Here is a table of points, one per row:
"1.4 -0.7 1.3 0.1 -0.1 0.3 1.8 1.2 0.5 0.8 -2.0 -0.4 0.8 -0.3
 -0.3 -0.2 0.8 1.3 1.7 0.4 1.4 0.3 1.0 0.2"
"0.1 2.5 -1.3 1.0 0.8 -0.1 -0.8 -1.3 1.3 -0.6 0.4 -0.7 -0.6 0.3
 1.3 -1.0 0.6 0.2 -0.8 0.0 -1.6 0.1 -0.2 0.9"
"0.3 -0.6 0.5 -1.4 0.7 -2.0 -0.2 0.3 1.7 -1.3 -0.3 0.8 0.3 0.9
 1.7 -0.6 0.4 -0.2 -0.7 0.6 -0.6 -0.2 -0.8 -1.9"
"-0.3 -1.4 0.7 2.3 0.9 2.1 0.0 0.4 1.8 -1.1 1.5 0.7 0.8 0.6
 1.2 1.2 0.7 0.0 -0.3 0.6 -1.2 2.3 1.3 -1.3"
"-0.2 1.4 0.2 0.1 -0.6 0.8 0.7 0.2 -0.8 1.0 -1.0 -1.5 -0.5 1.9
 -0.8 0.1 0.0 0.0 -0.3 0.4 1.8 -0.6 -0.6 -0.5"
"-1.5 0.6 1.0 -0.5 1.5 0.9 0.5 -1.1 0.9 1.3 0.1 1.0 -0.5 0.5
 0.5 1.0 -0.3 1.0 -1.1 -1.0 -1.4 -0.5 -0.8 -0.5"
"-1.7 0.9 0.4 -0.4 2.0 1.0 0.0 -0.2 0.9 1.3 0.4 1.0 -0.6 0.0
 0.5 0.1 -0.4 1.4 0.0 0.0 -1.3 -0.6 -1.6 -0.8"
"-1.4 0.4 -1.9 1.6 0.8 -1.3 0.4 -0.5 1.5 -0.9 0.0 -0.2 0.4 -0.4
 0.6 0.4 0.3 -1.2 0.3 -1.1 1.0 -1.1 0.4 0.4"
"-1.3 0.5 0.3 -1.7 0.0 -2.2 0.6 -0.5 1.3 2.0 0.1 1.2 -0.9 0.2
 0.8 0.3 -0.2 0.5 0.6 -1.7 1.4 0.2 -0.3 0.4"
"1.8 -0.4 1.0 0.1 0.3 0.2 1.3 1.0 0.6 0.7 -2.3 -0.4 1.4 0.3
 -0.4 0.9 0.9 1.0 1.6 0.3 1.0 -0.2 0.8 1.4"
"-1.5 -0.9 0.5 0.3 -0.5 0.2 0.8 1.2 -0.5 0.8 -0.6 -1.2 0.9 0.3
 -1.1 0.1 0.3 0.3 0.3 0.5 -1.3 -0.6 -0.8 -0.9"
"0.1 -0.6 -0.6 -1.7 -1.4 -1.8 -0.1 0.3 -0.7 -2.1 1.4 -2.5 0.1 1.0
 -0.8 0.2 0.6 0.3 0.7 -0.7 -1.0 1.5 -0.5 -0.3"
"0.6 -1.8 -0.4 -1.0 0.5 1.6 -0.6 -0.1 -0.5 1.7 -0.7 -1.7 0.2 0.2
 -0.3 -1.3 0.6 0.2 -0.8 -1.3 0.1 2.3 -0.4 -0.6"
"1.2 0.1 0.0 -0.9 1.4 -2.0 -0.4 1.4 -1.1 1.2 0.8 -1.1 -1.4 1.1
 -1.0 0.2 0.1 0.8 -0.8 0.2 -0.8 -0.9 0.6 -0.2"
"0.6 -0.8 0.4 0.2 -0.8 0.6 0.0 1.6 -0.4 0.8 -1.0 -1.1 -0.4 1.7
 -0.3 1.2 0.4 -0.5 -0.1 -0.5 -0.8 -0.2 -0.8 -0.1"
"0.0 0.6 0.9 -0.1 -0.2 0.7 0.9 0.8 1.2 0.6 0.3 1.7 -1.2 0.4
 0.9 1.7 -0.4 1.7 0.7 -2.9 -1.4 -0.7 -0.6 -0.5"
"-1.1 1.5 -0.8 -0.8 0.5 1.1 0.3 0.3 0.8 2.0 2.3 1.0 0.7 -0.2
 0.5 1.1 -0.5 -0.1 -0.2 -0.7 1.5 -0.2 -2.0 -1.2"
"0.8 1.1 0.7 1.8 -0.4 -0.8 -0.7 -0.2 -1.7 -0.9 2.1 1.2 -0.2 0.4
 -1.7 -0.4 0.7 0.6 0.1 0.1 -1.5 -0.7 0.7 -0.6"
"0.3 -1.1 -1.5 0.7 -1.0 -0.7 -0.5 -0.3 -0.5 0.4 0.8 0.3 -0.6 -1.7
 -0.5 -0.3 -2.6 0.0 -0.7 1.2 -0.8 1.5 0.2 0.6"
"0.8 0.3 0.6 -1.4 -0.5 1.3 -0.1 -0.4 0.4 -1.3 0.0 -2.5 0.8 -1.7
 -0.3 0.9 -2.8 -0.5 -0.3 1.8 0.9 -0.4 2.3 -0.3"
"-0.1 -0.5 0.4 0.3 0.2 0.3 1.0 0.4 -0.4 0.8 -1.1 -1.2 0.7 0.1
 -0.9 0.8 0.4 -0.5 0.4 0.2 -1.2 -0.4 -0.7 -1.6"
"1.8 0.2 -0.4 0.9 0.1 -0.6 0.0 0.3 -0.3 -0.1 -0.1 0.5 -0.2 -0.7
 -0.2 -1.5 -2.5 -1.6 0.8 -0.4 -0.9 1.7 0.3 1.8"
"0.2 -0.4 -1.1 -0.7 -1.3 1.0 0.1 0.7 -0.6 -1.0 -1.6 1.2 1.1 0.5
 -0.3 -1.0 -2.8 -0.5 -1.2 0.1 -0.6 -1.0 -0.6 -0.1"
"-0.3 -2.1 0.9 0.0 1.9 0.3 1.2 1.8 -1.0 0.6 0.7 -0.8 1.9 -0.6
 1.8 0.6 0.1 1.0 1.2 -0.7 1.2 -0.5 1.3 0.3"
"0.4 -0.1 -1.5 0.5 0.0 -0.5 -0.9 -1.9 -1.0 0.5 0.3 0.6 0.7 -1.4
 -1.3 -0.6 1.3 -1.3 -0.7 -0.3 1.5 1.0 1.1 0.0"
"-0.6 1.5 0.1 0.1 -0.3 0.8 0.3 0.4 -0.9 1.0 -1.4 -1.4 -0.5 0.9
 -1.1 0.2 0.0 0.8 -0.8 0.4 1.6 -1.2 -0.1 -0.5"
"1.8 0.6 1.0 -0.9 1.0 -1.9 0.2 0.0 -1.0 1.2 0.6 -1.2 -0.6 1.2
 -0.9 -0.4 0.2 0.8 -0.9 -0.2 -0.7 -0.3 0.5 -0.8"
"-0.3 0.4 0.2 -1.6 0.8 -1.8 -0.7 0.6 1.6 -1.2 -0.3 0.7 0.8 0.5
 1.4 -1.2 0.4 0.4 -0.9 0.6 -0.8 0.1 -0.5 -1.7"
"0.6 -0.2 -1.8 -1.8 -1.2 1.6 0.5 0.0 -0.2 -0.4 -0.9 1.3 0.6 -0.5
 -0.1 -1.3 1.9 -0.8 -0.9 1.5 -1.5 -1.1 0.3 0.9"
"-1.5 -0.1 1.8 -0.6 2.2 0.6 0.5 0.3 -1.1 0.7 0.7 -1.4 2.8 -0.3
 1.3 0.4 0.4 0.7 2.1 -0.8 0.2 0.1 1.6 2.1"
"-0.9 0.8 -0.6 0.8 -0.7 -0.7 -1.0 -0.6 -1.8 -0.2 0.2 0.3 -0.8 -1.6
 1.9 0.4 0.7 -0.2 -0.2 0.6 1.0 0.2 0.7 0.3"
"-0.6 -0.7 0.4 1.3 -0.4 -1.2 -1.2 -0.8 -0.5 -0.2 -1.4 0.4 0.3 -1.3
 -0.8 -0.4 -2.7 -1.1 -0.1 0.3 -0.9 1.6 -0.4 0.5"
"-0.1 0.9 -0.8 1.5 -0.1 0.3 -1.5 -0.7 0.6 -0.5 1.0 -0.5 -2.2 2.1
 1.6 -3.0 0.1 0.4 -2.5 -1.0 0.0 -0.5 0.0 -1.1"
"-1.1 -0.3 -0.6 0.4 -0.5 -0.8 -0.1 -1.0 -0.4 0.2 -0.8 0.6 -0.4 -1.5
 -1.0 -0.6 1.8 -1.5 -0.2 0.9 -1.9 1.6 1.2 1.6"
"-0.1 0.7 0.5 2.0 0.2 -1.5 0.9 -1.3 -1.8 -1.2 -0.6 0.6 0.3 -0.7
 1.7 0.8 0.4 0.3 -0.1 0.8 1.0 -0.4 -1.1 0.5"
"0.8 0.1 0.7 1.2 0.1 -0.4 -1.1 -0.4 2.4 -0.2 2.0 0.2 -1.3 0.5
 -1.6 -1.0 0.7 -0.5 0.1 1.4 1.7 -0.1 -0.4 0.9"
There is one direction along which these points spread out most. Take the direction at right angles to it along which they spread out most. Go by this last direction. How far along it is each point below, from 0 to 99? The average is 50, and the first point in the table lies past the average. One standard deviation of the points above along it is 16.
"0.6 -1.3 -0.8 -1.0 1.1 1.4 -1.3 1.0 -1.3 -1.8 -1.3 1.5 -0.3 1.0
 -0.9 -0.3 0.8 0.6 0.0 -2.0 -0.1 2.1 -0.4 0.2" 54
"0.1 0.3 0.0 -0.9 -0.6 1.2 0.1 0.1 -0.9 -1.6 -0.3 1.1 -1.0 -1.9
 -1.0 -0.8 0.6 0.0 1.6 0.0 1.3 -1.8 -1.6 -0.1" 54
"-0.1 0.8 -0.3 0.6 -2.5 -0.5 -1.1 0.0 -1.4 0.3 1.0 0.6 -0.9 -0.7
 2.7 0.7 1.0 -1.4 0.0 0.8 1.1 0.7 0.9 -0.2" 56
"-0.1 -0.1 0.1 -1.4 -1.0 1.0 -0.6 -1.3 -0.2 -0.3 -0.2 1.6 1.3 2.3
 -0.5 0.8 -2.3 -0.9 1.5 2.5 0.9 -0.7 2.4 0.6" 68
"1.0 -0.9 0.6 -0.5 -1.5 0.9 -0.3 -0.7 0.0 1.3 -0.3 -1.8 -0.3 -1.2
 0.0 0.8 0.7 -0.9 0.7 0.0 -1.6 -2.1 -1.9 0.1" 54
"-1.1 -0.1 -1.5 1.4 0.1 -1.1 -0.1 -0.9 1.7 -0.8 0.2 -0.2 0.4 -0.6
 0.9 0.5 0.4 0.7 -0.3 -0.3 1.0 -0.5 -0.2 1.5" 48
"-0.1 -0.6 1.4 -0.8 0.6 0.8 1.4 -0.6 -1.1 -1.6 0.4 1.4 -0.2 0.1
 -1.3 0.9 0.6 -0.7 -0.6 1.4 1.4 -0.4 -1.2 0.1" 54
"-1.7 1.4 0.1 -1.4 0.5 1.5 0.7 -0.6 1.0 -2.0 0.8 -0.2 -1.5 -0.8
 0.5 1.0 -0.2 0.1 -0.2 -1.5 0.9 -0.3 0.0 0.0" 35
"-0.1 0.3 -0.2 1.0 -1.3 -0.8 -1.5 0.2 2.5 -0.3 1.0 0.4 0.4 -1.2
 -2.1 0.2 0.8 -0.2 -0.4 -0.8 1.4 0.7 0.7 0.4" 55
"0.4 -0.7 -0.2 0.3 -0.7 0.6 0.4 1.2 -0.3 0.8 -0.8 -1.0 -0.7 0.7
 -0.4 0.3 0.3 0.2 1.6 -0.1 -0.9 -0.4 -0.5 -1.8" 50
"2.1 -1.3 -0.4 1.1 -0.6 -0.7 0.1 -0.3 -0.2 0.0 0.1 0.8 0.0 -0.4
 0.0 -1.7 -2.4 -0.4 0.4 0.0 -0.7 0.9 0.6 1.6" 72
